In the rows, 128 means zero.
Each path is a new rotation, seen through one point. The rows after it are directions, each followed by how far the rotation turns it, in degrees each step (0 if it stays put).
Each turn is a multiple of 5 degrees from 10 to 175, or 0.
Each row of a path follows its step; steps can be skipped.
Path 1:
step 0: [133 125 118 129 128 134 119 120 128 123 137 143 144 135 123 129 120 131
 127 127 134 134 123 127 127 129 151 123 133 125 116 131 125 123 130 128
 123 136 123 132 129 121 133 119 133 128 114 126 136 126 127 124 126 127
 133 123 115 128 135 139 119 127 126 124 135 123 133 118 126 123 125 129
 125 136]
step 3: [135 132 114 123 130 131 126 122 131 130 134 144 142 132 119 124 112 124
 129 132 134 131 132 123 129 127 130 123 127 126 120 127 127 127 136 130
 126 128 133 134 132 129 124 120 135 122 126 124 130 136 124 137 131 141
 131 127 125 113 124 136 112 120 123 124 139 123 133 124 118 118 128 119
 122 133]
step 4: [125 132 117 121 129 125 124 122 127 127 127 136 137 138 128 131 122 129
 129 131 123 138 125 129 133 124 145 128 125 133 125 132 132 123 131 127
 131 123 129 143 130 138 127 120 144 138 127 139 136 138 124 131 129 137
 134 130 119 128 126 140 129 120 127 119 135 112 130 118 131 124 128 125
 120 127]
step 9: [119 131 111 120 139 141 119 131 126 130 136 131 133 129 132 133 128 138
 131 137 134 131 131 121 124 133 130 124 132 126 125 134 129 122 130 128
 132 128 121 132 127 133 130 110 140 132 113 125 124 127 119 131 126 128
 128 137 125 127 128 136 116 117 120 139 131 119 128 122 130 126 120 137
 129 120]
step 16: [127 131 127 126 139 129 120 118 125 130 136 132 144 139 117 133 122 132
 130 123 127 132 120 126 123 133 129 113 132 126 126 137 130 127 144 129
 126 126 119 136 133 121 129 117 133 130 114 129 130 124 120 126 126 124
 123 131 123 118 129 130 122 128 137 127 126 122 126 118 134 121 119 143
 129 132]
step 23: [122 127 118 123 129 124 118 117 128 126 125 133 144 132 135 130 127 138
 124 114 132 138 111 120 129 128 129 111 132 120 124 122 125 116 131 130
 135 129 128 132 127 121 125 123 133 121 125 117 121 126 131 133 124 124
 127 128 128 119 132 132 116 133 127 129 127 118 122 125 135 123 134 135
 118 125]
step 34: [120 134 115 116 123 119 130 124 128 120 125 124 135 133 131 132 123 126
 117 131 125 137 143 129 128 128 142 117 126 132 127 130 130 120 124 129
 134 127 128 134 118 130 129 126 146 137 133 126 139 138 126 137 136 129
 133 137 126 120 126 137 118 124 125 118 132 120 131 121 127 128 129 130
 121 132]
step 37: [120 137 109 122 127 129 121 132 121 124 126 136 138 138 138 125 134 126
 123 119 127 140 130 125 132 126 149 130 127 119 131 133 130 120 125 130
 125 127 131 134 118 129 130 122 134 131 128 129 138 130 127 144 125 127
 129 123 120 130 124 126 131 122 121 123 130 113 126 121 121 125 130 130
 123 138]
[127 128 129 128 129 129 126 128 131 127 130 127 130 128 126 129 130 129
 127 127 130 128 126 127 127 130 125 130 127 126 130 130 129 130 127 129
 129 126 128 128 129 125 126 129 127 131 129 128 128 132 126 127 127 127
 127 128 132 126 128 130 130 131 129 128 126 126 130 128 128 129 128 129
 129 127] -> 10
[128 126 126 129 128 129 127 126 124 127 129 129 128 128 127 130 130 125
 126 128 126 128 129 129 128 128 124 131 128 129 132 130 129 127 127 130
 128 129 128 131 131 130 126 129 128 127 131 128 129 129 126 130 129 131
 128 127 127 127 126 129 129 127 126 126 130 129 126 128 127 129 129 126
 128 127] -> 45
[131 127 127 129 129 127 127 129 125 127 125 128 128 126 129 128 128 127
 128 130 126 127 124 128 127 126 128 127 128 129 127 128 129 126 128 131
 129 128 129 126 127 128 127 127 126 130 130 130 127 129 130 129 126 125
 129 127 132 126 127 128 125 127 127 129 129 129 126 127 127 127 126 128
 131 128] -> 85
[126 128 129 125 130 128 128 128 130 130 127 127 129 129 129 127 128 128
 127 127 126 127 130 128 128 127 129 127 131 129 128 128 128 130 129 129
 128 131 125 129 129 125 126 128 127 125 131 125 129 129 131 131 127 128
 126 127 129 125 127 127 127 127 126 128 125 129 129 128 126 127 125 129
 128 128] -> 160
[125 128 125 126 127 129 128 130 127 127 125 128 126 127 131 127 130 128
 130 125 131 131 127 128 129 128 128 127 128 127 130 127 129 126 125 128
 126 127 129 128 126 128 124 126 129 127 129 125 127 128 128 127 127 128
 127 132 128 128 128 128 129 127 128 129 128 127 127 128 130 128 126 127
 129 127] -> 25
[129 127 128 129 125 128 127 128 127 127 130 128 129 130 127 126 127 126
 130 127 126 128 130 129 128 127 129 128 128 128 130 126 132 127 127 130
 128 125 126 128 125 132 129 128 128 127 128 130 129 131 128 127 130 128
 126 128 129 127 128 127 130 126 130 127 125 126 127 126 127 127 124 131
 127 129] -> 120
Path 2:
step 0: [127 128 124 134 128 121 116 134 142 128 148 143 120 134 141 135 132 124
 119 124 125 131 141 133 115 134 134 130 121 126 130 142 121 124 128 140
 129 140 126 120 126 127 122 130 125 124 122 136 118 128 127 135 133 132
 121 134 130 121 127 128 141 134 122 133 129 126 120 119 125 122 129 127
 137 129]
step 2: [127 125 127 124 137 125 123 122 117 136 142 126 120 128 133 133 129 128
 133 108 135 133 124 132 124 128 131 118 128 117 130 132 122 119 142 122
 122 132 135 134 146 133 128 129 128 120 135 138 128 129 121 133 130 125
 118 128 116 142 127 134 130 134 119 133 143 120 116 124 124 122 129 133
 128 134]
step 3: [127 119 124 131 128 129 125 122 131 127 123 129 112 124 135 135 139 114
 110 123 129 116 128 123 123 136 134 130 129 118 131 138 135 121 127 124
 127 134 134 117 137 134 116 122 141 126 129 129 126 125 141 131 131 131
 121 117 134 127 128 133 143 119 112 129 132 125 131 118 120 125 129 136
 128 132]
step 21: [139 127 131 117 131 134 121 126 130 136 138 126 118 136 134 127 134 124
 126 119 133 123 129 133 117 138 129 133 119 125 127 148 131 132 123 131
 131 126 124 109 122 130 118 128 131 113 126 134 121 133 143 141 130 129
 125 122 128 128 132 126 131 134 114 135 135 122 120 126 135 136 129 129
 138 133]
step 24: [135 120 123 135 115 127 119 116 127 135 126 132 114 121 139 119 135 122
 127 121 135 119 125 130 122 128 141 131 134 129 115 138 129 126 141 130
 140 129 125 125 143 133 128 136 136 120 130 126 124 120 129 134 122 125
 123 114 124 133 134 129 131 125 111 132 127 130 124 126 127 129 143 133
 120 127]
step 25: [116 129 128 135 140 129 125 126 125 130 125 129 113 131 140 139 137 117
 129 121 134 126 125 131 125 134 134 133 126 117 123 137 127 137 138 138
 117 134 120 130 129 114 122 136 129 121 122 130 116 136 128 134 131 131
 125 121 126 126 127 120 135 128 128 127 126 132 114 119 136 122 126 138
 142 142]
step 29: [129 122 125 139 133 125 116 130 133 124 129 134 108 118 137 135 125 128
 138 120 127 133 138 127 125 137 130 130 116 132 129 135 120 132 131 129
 119 131 133 127 137 131 125 128 126 129 127 125 119 119 140 142 121 131
 128 118 136 120 133 130 131 123 118 133 130 126 116 118 138 117 138 139
 123 122]
step 39: [133 114 126 119 133 137 127 132 127 138 136 129 113 133 129 128 121 126
 121 116 136 135 128 144 122 126 138 129 123 116 118 140 128 128 135 130
 119 133 129 126 131 113 119 132 131 123 121 132 120 123 126 134 127 116
 118 128 126 127 125 135 136 139 126 120 130 119 126 117 139 125 125 129
 125 117]
[126 128 130 128 128 127 128 128 129 127 127 127 129 126 125 127 128 130
 128 129 128 131 127 129 128 126 128 128 128 127 128 130 128 127 127 127
 127 127 127 128 129 127 128 127 129 125 128 128 126 128 126 129 127 128
 133 125 131 130 128 130 132 131 129 130 129 127 125 127 130 129 129 127
 124 125] -> 115
[127 128 130 128 127 128 127 126 129 128 126 128 130 130 129 130 125 128
 126 129 126 127 128 127 130 132 129 126 128 129 128 128 127 123 129 127
 128 128 127 130 128 128 127 129 131 127 126 127 127 129 131 128 129 129
 131 127 130 129 129 128 129 129 129 127 128 129 130 128 127 130 125 128
 131 130] -> 145
[130 128 127 129 131 127 129 128 126 126 127 125 126 128 127 125 127 127
 129 127 127 127 128 130 129 130 128 129 128 128 130 127 131 124 127 129
 127 127 129 129 129 130 126 130 130 128 126 126 127 128 126 128 125 128
 129 129 128 128 128 126 128 129 126 127 131 127 130 129 127 124 127 128
 126 127] -> 70
[128 130 126 129 125 129 126 128 126 131 129 129 129 129 127 128 128 128
 127 129 126 127 129 131 130 128 126 130 124 129 126 125 127 127 125 126
 128 127 130 127 129 129 129 130 128 130 126 127 127 129 130 127 127 127
 127 129 129 126 129 128 130 127 128 129 128 130 125 128 130 128 127 130
 126 127] -> 60
[127 128 125 128 128 127 130 129 129 127 128 129 124 127 124 130 127 128
 131 128 126 129 134 127 128 128 126 127 128 128 127 127 127 128 128 130
 130 129 126 129 125 128 127 128 127 130 127 129 128 130 128 129 127 128
 131 128 130 128 125 129 129 126 129 130 128 127 128 127 128 128 129 130
 129 129] -> 100
[132 127 130 128 128 127 125 129 128 127 130 128 131 128 128 124 130 130
 129 127 126 127 131 127 128 130 130 127 129 129 126 129 128 126 129 127
 127 127 128 128 126 130 128 127 126 129 128 129 128 128 128 131 129 128
 127 127 129 126 129 132 127 129 127 131 129 129 129 127 127 127 129 130
 128 129] -> 135
[126 128 130 129 127 127 128 128 126 127 128 128 127 127 128 129 129 127
 129 124 128 128 129 128 128 129 129 128 127 125 128 126 129 127 129 126
 128 125 129 130 130 130 128 125 128 126 130 125 126 128 126 126 129 128
 129 126 125 127 128 128 127 125 127 128 125 131 128 126 128 128 130 128
 127 132] -> 65
Path 3:
step 8: [124 123 126 122 135 134 127 142 141 126 133 133 131 124 123 132 144 133
 128 131 135 135 131 124 135 126 138 131 127 130 125 128 125 125 122 122
 128 120 134 129 135 126 122 124 135 120 126 118 120 114 143 132 127 127
 128 129 125 127 131 119 126 112 141 124 132 130 136 134 124 125 126 118
 124 124]
step 12: [124 126 129 129 128 125 123 141 132 118 136 126 134 128 127 136 129 134
 133 129 119 138 136 132 139 129 133 127 119 142 135 126 124 116 126 126
 117 114 133 135 129 135 128 132 127 115 130 132 130 121 126 123 124 131
 126 120 130 128 126 129 142 122 133 122 128 133 130 146 121 123 122 123
 129 120]
step 17: [123 116 137 122 134 128 126 128 132 121 147 122 138 122 119 119 132 144
 122 122 119 125 128 124 123 125 138 118 125 133 130 133 122 126 127 126
 125 124 128 129 142 127 133 127 129 121 125 121 137 132 135 128 124 135
 133 122 128 129 129 135 127 122 130 122 141 140 136 131 124 127 122 128
 121 123]
step 18: [120 120 139 126 136 123 134 134 129 115 132 132 124 117 132 135 138 138
 137 127 128 130 123 131 128 128 137 120 132 138 134 126 123 125 138 129
 125 131 132 129 146 126 132 128 123 119 134 127 132 130 147 126 129 130
 134 121 134 128 121 129 129 124 129 122 128 124 130 135 143 127 124 120
 129 127]
step 28: [125 118 131 128 134 130 125 129 133 118 146 116 131 120 118 125 131 140
 133 123 121 135 136 122 126 119 128 114 117 128 126 128 138 117 134 125
 129 123 134 123 141 128 122 125 125 126 129 135 136 127 120 124 122 126
 131 130 131 124 127 132 138 120 124 125 126 131 125 139 134 129 127 116
 124 121]
step 31: [132 110 128 121 139 130 134 129 128 120 145 126 125 128 117 123 135 145
 135 129 121 132 121 127 121 121 141 128 124 138 131 125 121 121 131 129
 130 123 130 123 140 128 128 125 132 129 132 128 128 124 130 120 122 125
 122 121 132 126 131 123 132 113 128 125 131 129 136 137 129 138 121 122
 126 133]
step 32: [130 120 132 127 130 121 124 128 136 118 140 129 130 118 121 128 134 137
 137 120 128 118 126 129 122 131 129 121 129 130 131 138 118 125 135 122
 125 123 133 124 144 121 133 122 127 127 129 119 134 139 142 127 118 132
 133 127 125 127 124 129 125 124 127 111 136 133 131 127 125 129 124 114
 124 122]
step 33: [118 119 130 121 138 128 123 137 126 118 131 136 129 119 127 128 143 136
 131 127 125 128 118 123 131 120 139 125 126 134 133 129 128 121 134 141
 126 126 129 138 138 123 129 130 132 122 140 123 126 130 139 120 126 134
 131 124 132 125 128 124 134 120 137 125 125 133 129 136 133 128 115 117
 126 118]
[126 127 130 129 130 126 129 127 126 127 130 127 127 128 127 132 127 130
 126 128 127 126 128 127 129 128 126 130 128 127 130 129 129 126 130 126
 126 129 126 129 130 127 127 129 128 129 126 127 126 129 127 126 129 123
 127 129 128 132 129 128 128 127 128 128 127 132 126 129 127 127 129 129
 128 129] -> 25
[131 127 128 127 128 126 130 126 130 127 125 128 126 127 128 130 128 131
 129 128 128 126 127 131 128 132 129 125 129 128 128 128 128 129 124 127
 129 129 129 126 129 127 125 129 125 128 126 126 127 128 131 130 129 127
 130 128 128 128 127 127 127 127 128 129 128 126 127 127 128 127 129 129
 128 128] -> 155
[129 129 129 130 129 128 126 127 129 127 127 127 127 127 128 131 128 126
 128 125 127 128 129 130 130 130 128 129 132 129 131 127 129 130 127 130
 129 130 125 129 128 130 132 130 129 127 128 130 130 130 129 127 128 128
 128 128 127 127 125 128 129 128 129 124 127 127 127 129 127 129 126 128
 128 127] -> 125
[130 129 131 128 131 128 129 125 131 127 130 127 127 130 129 125 128 128
 130 128 127 128 128 128 129 128 128 128 126 129 128 127 128 129 131 126
 129 131 129 125 127 127 129 129 128 129 125 129 128 129 128 127 130 130
 127 129 129 128 124 130 128 126 129 129 128 130 126 125 127 128 125 128
 126 129] -> 100
[129 128 125 129 128 130 127 126 128 129 126 128 125 126 126 126 128 129
 131 127 128 125 126 128 128 127 126 129 128 127 128 128 129 126 130 130
 128 128 130 127 129 125 128 129 128 130 130 128 126 129 125 127 127 128
 128 128 130 126 129 126 129 128 129 127 127 129 127 129 125 132 127 126
 127 128] -> 10
Path 4:
step 2: [130 120 126 115 132 131 121 124 122 133 136 127 125 130 123 123 133 138
 123 122 126 121 116 122 133 138 134 128 143 121 129 132 121 126 120 127
 137 128 125 129 132 127 138 121 140 122 143 131 115 129 133 127 118 125
 138 125 130 120 131 129 127 131 131 115 123 119 126 136 118 120 130 126
 125 126]
step 7: [125 123 129 113 125 137 128 128 113 133 143 133 124 128 130 132 128 133
 131 121 128 124 117 128 123 132 136 133 135 137 133 129 122 131 124 127
 126 139 135 131 125 131 128 126 116 129 118 120 126 122 126 126 122 119
 142 119 123 119 126 123 129 123 122 132 126 133 118 133 118 130 129 132
 144 120]
step 18: [143 126 136 125 127 125 130 131 124 124 130 124 126 143 114 126 126 118
 128 116 115 122 124 131 120 142 133 133 126 123 134 123 124 130 121 132
 135 127 131 118 123 138 130 133 126 135 124 131 124 141 131 125 117 129
 131 126 124 126 132 134 126 121 125 112 140 121 124 129 122 132 127 132
 129 132]
step 21: [131 127 122 126 121 138 135 131 119 126 129 132 140 133 129 133 124 124
 131 117 116 118 127 125 122 129 127 142 141 128 121 122 112 127 123 125
 124 127 125 121 127 125 127 127 130 128 126 138 133 129 143 131 116 132
 135 128 124 122 124 127 123 115 126 117 135 135 139 130 123 124 133 129
 134 124]
step 24: [128 123 123 132 124 132 134 129 115 133 133 129 132 124 135 129 141 127
 120 137 125 124 122 133 126 139 127 141 124 122 125 137 117 112 121 120
 118 131 134 118 122 128 118 121 124 132 124 137 132 123 132 123 117 124
 134 129 129 119 129 122 114 124 132 132 126 136 125 132 133 122 132 133
 130 133]
step 25: [125 130 145 128 127 146 130 120 124 130 136 122 133 130 140 136 125 129
 133 131 129 121 116 125 123 140 134 132 126 128 132 130 131 134 124 128
 128 123 131 133 124 127 144 126 126 126 121 127 129 123 120 131 128 115
 137 131 124 120 123 119 129 134 111 134 128 137 121 129 127 120 138 126
 125 129]
step 38: [126 136 120 121 128 136 129 119 125 130 132 130 134 142 124 136 129 129
 117 124 122 126 123 124 132 139 129 145 128 136 111 132 134 126 124 126
 123 119 131 130 132 122 132 128 130 120 123 128 126 132 124 119 113 130
 128 120 143 121 131 123 126 136 127 125 135 128 134 133 131 121 131 142
 132 130]
step 39: [123 124 128 119 133 135 137 125 123 128 131 137 139 123 125 120 129 122
 126 126 112 128 120 118 124 134 125 139 130 130 140 140 114 127 119 112
 124 127 127 127 125 127 134 122 127 132 129 146 132 130 122 125 126 129
 142 130 121 117 132 120 124 128 123 130 128 129 131 126 120 127 127 124
 134 132]
[129 129 126 126 129 128 128 128 128 124 129 131 129 127 129 130 128 130
 127 128 129 126 127 129 130 130 129 127 127 128 129 127 127 128 127 128
 128 130 127 129 129 130 127 126 130 126 129 127 126 129 129 132 128 129
 126 127 128 132 129 129 126 126 130 127 127 130 128 127 131 126 127 125
 128 128] -> 55
[128 126 128 129 128 129 128 126 127 127 129 124 130 128 128 125 128 128
 132 128 128 128 129 127 127 128 130 126 131 128 128 124 127 126 126 130
 129 128 125 128 128 128 128 128 128 126 129 128 127 130 126 125 127 127
 128 131 128 126 128 130 125 127 128 130 129 130 128 127 129 127 129 125
 128 128] -> 95
[131 128 128 128 127 130 127 126 130 129 126 128 127 130 128 128 131 127
 127 130 128 127 131 129 127 125 129 130 129 125 126 128 127 127 129 128
 128 131 127 125 128 128 126 127 132 131 128 128 130 129 128 130 128 129
 127 129 128 127 127 128 126 126 130 128 127 130 127 131 128 125 130 130
 129 127] -> 135
[125 130 129 129 129 126 126 129 130 124 130 125 127 128 129 126 128 128
 126 128 125 127 127 126 125 128 126 129 129 126 126 128 126 125 126 127
 128 128 128 130 128 129 127 126 130 129 127 128 126 127 129 128 129 129
 127 126 132 128 128 131 132 129 129 127 127 128 129 127 128 125 127 129
 130 129] -> 120
[130 127 127 129 128 126 127 129 128 129 129 131 131 125 128 127 129 126
 129 126 129 129 128 126 127 131 126 128 128 127 126 129 129 129 128 126
 130 131 127 129 128 127 130 127 128 129 128 126 128 126 128 126 130 128
 130 130 128 128 126 129 125 129 128 127 125 126 124 127 129 126 128 129
 129 125] -> 145
